(in the rows, 128 means zero)
The rows of Y fall into several groups, which share some directions, and each row is roughly a mix of its group's hidden directions.
Y, 147 rows:
[[ 93 113  89 117 181 135 115  95 125 155]
 [103 104 122 141 164 126 139  81  84 160]
 [121 112 122 140 180 123  93  96 161  89]
 [137 161 188 153 160 127 150 107 104 123]
 [123  96 153 144 187 121  98 137  90 117]
 [178 122 116 172 128 124  81 160 134 119]
 [172 115 104 148 128 161  75 136 156 112]
 [140 116 111 161 144 108 106 151 158  67]
 [181 116 107 131 153 121 163 166 143 160]
 [117 126 131  93 121 163 191 164 124 117]
 [174 145 146 159  80 134 129 157 151 105]
 [106 136 117 112 118 126 194  97  87 123]
 [104 128 102  87  90 100 132 105  94 162]
 [148 116 150 129  84 128 129 182  93  98]
 [117 144 148 142 153 111  92  63 127 151]
 [134 124  96 161  82 133 109 147 153  79]
 [105 122 153 153 161  85 118  95 161  95]
 [102 166  97 167 101 165 125 144  96 132]
 [134 111 152  96  99 116 157 154  69 138]
 [144 110 135 168 146 147  75 141 161 161]
 [103 152 124 130 135 112 173 121  65 150]
 [172 120 153 116 113 130  90 130  98  77]
 [ 68 119 117 109 127  88 129 105 113  90]
 [132 117  99 160 158 118  90  96 178 118]
 [157  93 107  79 132  96 128 132 117 172]
 [138 157 166 120 170 125 127 108  75 151]
 [ 93 106 148 132 124 124 164 142 128  62]
 [132 120 129 119 162 126 131  65 143 178]
 [144 118 120 128 141 143  98 140 204 149]
 [ 99 144  78 125 110 137 157 112 177 105]
 [141 112 122 156 138 142 113 107 189 174]
 [ 80 158 134 134 161 120 173  96 149 135]
 [164 102 163 141 123 133  76 163 123 103]
 [105 138 111 103 163 107 148  74 139 164]
 [122 112 146 113 144 134  70 123 132 187]
 [130 134 116  93  88 146 153 118  89 176]
 [137  99 114  81 161 127  93 147 133 171]
 [ 88 141 118 129 115 138 180 102  82 146]
 [120 118 102  95 170 128  87 135 178 133]
 [149 116  93 156 137 119 111 169 151  76]
 [131 105  78 115 124 105  87 136 106 173]
 [125 142 150 118  83 120 143 137  80 179]
 [103 131  83  70 113 135 155 122 139 155]
 [136 136 154 151  94  96 154  95  76 119]
 [109 109 108  87 114 155 168 168 103 104]
 [146 125 117 145 101 151 120 198 124  96]
 [119 155 153 147 133 100  86  73 107 141]
 [156 110 172 149 129 122 138 178 115  87]
 [151  93 109 144 157  90  84 159 106 135]
 [ 94 150 150 109  83 117 148 155  88 103]
 [127 155 139 151  70 143 157 130 165 156]
 [118 142 149  87 127 129 161 159  72 150]
 [110 140 133  75 131 106 147 105  80 160]
 [119 173 153 141  98 152 177 100 135 149]
 [148  88 163 125 108 130 126 188 118 102]
 [163 130 102 140 137 161 194 150 127 135]
 [145 118 102 141  85 129 113 182 122  86]
 [ 77 152 141 156 124 139 116 102  92  88]
 [138 126  93 158 134 138  60 152 117 110]
 [ 98 131 159  82 118 146 146 185 128 130]
 [102 154 155  94  89 146 149 127  84 152]
 [ 95 103 154  86 136 123 124 131  67 133]
 [147 142  99 146 124 125  83 119 193 134]
 [145 154  81 114 148 142 142 149 159 178]
 [ 95 170  88 105 128 152 170 130 131 154]
 [150  95 147 134 152  92  78 152  96 132]
 [105 154 148 109 117 136 182  82 108 148]
 [122 105  65  98 112 128 128 161 102 153]
 [127 115 146  82 129 105 144 130  71 166]
 [119 157 169 125 116 113 104  77 113 168]
 [ 90 153 142 100 108 158  87 118 118 171]
 [118 142 106 140 127 134 147  53 161 132]
 [101 146 142 132 146 125 110  54 121 154]
 [127 128  85 105 116 168 124 190 135 133]
 [ 74 138 104 143 116 151 140 107 135  74]
 [104 145  96 108  67 143 153 140 104 151]
 [134 124  85 158 160 164  82 141 152 137]
 [178 149 143 162 145 143 108 123 180 133]
 [174 132 140 163 152 110  89 115 168 147]
 [ 85 143 114 111 128 101 116  81 155 169]
 [101 132 101  69 144 114 170 105 123 111]
 [116 143 106 100 139 110 189 103 115 165]
 [147 104 135 104 136 105 165 164  84 163]
 [ 72 157 139 123 132 127 159  78 109 122]
 [141 158 105 177 109 127  74 134 110 108]
 [160 146 113 126 118 130  89 171 151  79]
 [151 106 167 133 117 123  67 153  98 123]
 [109 128 151 116 113  82 153  71 117 152]
 [111 118  74  92  85 156 143 139 143 144]
 [ 92 138 103 107  80 142 163 113 109 163]
 [114 136 136 136 171 102 119  62 151 143]
 [131 122 165 118  78 137 148 167  85 142]
 [107 146 120 115  86 158 145  97 184 120]
 [125 111 137  86  86 156 121 183 110 126]
 [144 125 113 160 107 155 116 189 145  93]
 [145 109 106 106 126 132 151 111 112 201]
 [130 138 199 156 150 109 115  99 117 117]
 [143 130  81 128 155 166 104 167 145  98]
 [ 77 130 129 127 105 135 164 108  94  83]
 [101 146  85 119 171 129 126  91 158 159]
 [171 119 142 145 171 106 105 171 127  98]
 [140 130 162  96 171 107  92 142  94 101]
 [169 142 158 156  92 109  96 154 122  95]
 [108 169  72 155 111 157 108 127 149 138]
 [120 139 100 158 136 139 108  99 191 102]
 [103 157  93 133 116 178 121 104 160 161]
 [149 117 124 107 155 122  76 155 179 114]
 [123 156 111 182 158 125  93  93 149 115]
 [116 147 116 161 165 107 114  78 166 109]
 [129 107 118 141 101 140 139 152 189  83]
 [135 128  85 128 153 120 124  95 192 141]
 [ 71 148 142 106 124 145 160 123  80 125]
 [109 120  95  72 119 153 164 160 132 146]
 [111 133 112  91 129 121 194 102 149 150]
 [163 109 125 102 147 148 106 113 114 192]
 [105 156 118 134  62 153 132  97 134 105]
 [147 156 184 182 129 134 116 141 110 118]
 [140 136 119 188 137 129  74 134 118  96]
 [160 146 169 129 115 150 152 166 159  91]
 [136 156 174  96 128 157 161 137  85 137]
 [117 122 101  86 148  85  87 153  99 124]
 [ 91 130 141 141 130 111 131  97  60 148]
 [132  91 118 105 189 104 114  98 106 115]
 [130 109 182 125 161  77 144 106 113 119]
 [154 112 135 133 188 102  88 145 105 112]
 [127 164 131 144 103 163 175 103 130 170]
 [ 97 164 153 113 159 120 134  87 108 171]
 [174 139 137 171 130 132  76 153 148 133]
 [139 114 149 111  97 123 176 152  82 158]
 [108 103  66 117 104 113 119 134 106 168]
 [118 105 130  82 153 150 153 147 181 149]
 [137 112 120  81 154 147 134 167  76 124]
 [131 147 158 159 102 169 156 160 133  89]
 [118 127 160 132 111 135 167 144  60 118]
 [142 142 195 131 122 137 120 108  94 166]
 [ 95 115 113  81 114 147 151 131  74 145]
 [147 145 124 175 113 143  93 160  87 100]
 [133 139 152 114  87 169 175 155 149 108]
 [124  92  92  72 123 113 167 119 141 141]
 [120 143  79 147 116 155 176 160 134 101]
 [129 104 161  69 140  92 162 114 137 120]
 [136  97 111  81 173 144 146 140 169 120]
 [119 158 138 189 106 136 135 125 106  82]
 [151 140 189 136 114 132 158 168 120 101]
 [ 82 152  82  97 128 131 164  97 127 136]
 [103 124 120 101  64 159 162 132 132 144]
 [145 140 119 184 132 133  67 135 131 104]]

In each list below, two rows fit none of the groups, and each other row fits one group, some only roughly. Which are they? Name them in the order they come.
- k_22: [ 86 137 121 125  95 144 158 152 124  70]
- k_834: [116 108  96  96  84 123 130 142 102 178]
- k_802: [126 139 177 165  91 146 147 124 136  83]
- k_784: [118 117 156 121 117 106 171 107  64 128]
- k_373: [123 134 116 120  76 143 180 130 166 102]
- k_597: [105 156 136 146 171 126 117  91 169  93]
- k_227: [151 116 153 171 131 135 117 157 150  71]
- k_461: [111 106 148 122 150  84  97  75 140 149]
- k_693: [146 135 144 169 148 115  95  70 102 124]
- k_596: [113 122 163  80 136 121 172 129  96 162]
 : k_22, k_693
- k_921: [ 99 141  99 107 139 118 137  75 138 178]
- k_753: [121 103 143 109  95 118 147 185  87 110]
- k_639: [113 143  98 142 145 156 110  75 176 135]
- k_253: [ 83 133 143 129 147 123 135  62  98 136]
- k_965: [133 109 156 107  87 122 180 149  91 112]
- k_83: [151 162 161 170 157 130  83 115 130 107]
- k_131: [ 98 125 117 154 155  79  99  87 141 105]
- k_402: [135 109  97 109 153 118 159  76 170 141]
- k_674: [142 135  99 133 138 134 107 115 200  98]
- k_44: [123 135 145  95 151 106 140  75 178 129]
- k_224: [ 92 153 145 119 123 146 153  71 102 157]
- k_37: [135 129 113 177 115 157 116 163 144  76]
- k_810: [132 118 165 116 105 105 146 176  77 116]
- k_201: [108 138 151  87 151 116 138  95  97 178]
- k_897: [133 148  82 158 119 132 111  95 180 147]
 : k_83, k_44
- k_585: [154 137 138 168 166 103  80  97 134 143]
- k_641: [ 92 153 134 132 136 132 120  58 158 133]
- k_58: [166 102 156 114 108 135 129 174  80 140]
- k_579: [148 141 113 159 122 136  66 154 167 117]
- k_567: [ 92 155 142 153 146 124  94  69 140 117]
- k_35: [185 121 163 148 150 131  86 144 154 123]
- k_77: [ 85 161 146 108 137 121 103  69 133 123]
- k_717: [100 119  96  84 140 155 175 131 108 155]
- k_80: [152 152 146 178 122 139 128 175 121  88]
- k_711: [109 142 202 132 156 131 154 109 128 116]
- k_503: [104 132 102  86 136 145 194 114 136 122]
- k_261: [134 110 119 118 159  90 132  67 129 165]
- k_782: [168 103 147 119 112 119  87 173  97 143]
 : k_717, k_80
- k_431: [157 142 171 144 112 125 151 144 141  68]
- k_999: [ 93 103  92 134 144 115  87  88 151 103]
- k_363: [130 126 189 131 108 125 157 153  81 142]
- k_520: [ 90 151 118 144 129 116  85  71 123 109]
- k_952: [151 137 166 158  82 154 158 161 112 132]
- k_112: [169 107 120 148 148 148  90 172 143  97]
- k_456: [169  94 147 104 125 118 140 173  87 144]
- k_739: [138 150  88 157 132 135  65 137 158 123]
- k_383: [151 123  95 140  93 133 131 166 185 111]
- k_845: [152 100 100 137 125 151 125 164 131  66]
- k_526: [109 130 127 115 145  73 100  70 120 132]
- k_826: [126 144  99 123 118 149 111 138 203 144]
 : k_431, k_845
- k_124: [154 127 109 133 153 102  62 109 129 158]
- k_513: [136 103 181  92 146  85 110 145 122 108]
- k_219: [122 132 171 119 101 147 187 151 101 119]
- k_185: [ 90 139 136 114 110 108 166  94  79 147]
- k_347: [121 146 188 164 112 139 136  92 103 109]
- k_496: [118 158 142 146 174 108 100  71 130 133]
- k_236: [150 111 115 157 181 112 125 101 170 103]
- k_138: [138 112 101 101 169 112 115 139 114 190]
- k_230: [127 126 126 130  63 138 174 153 100 137]
- k_278: [111 147 149 120 108 138 138  68  82 149]
- k_449: [163 118 133 161 136 118  56 132 140 124]
 : k_347, k_278
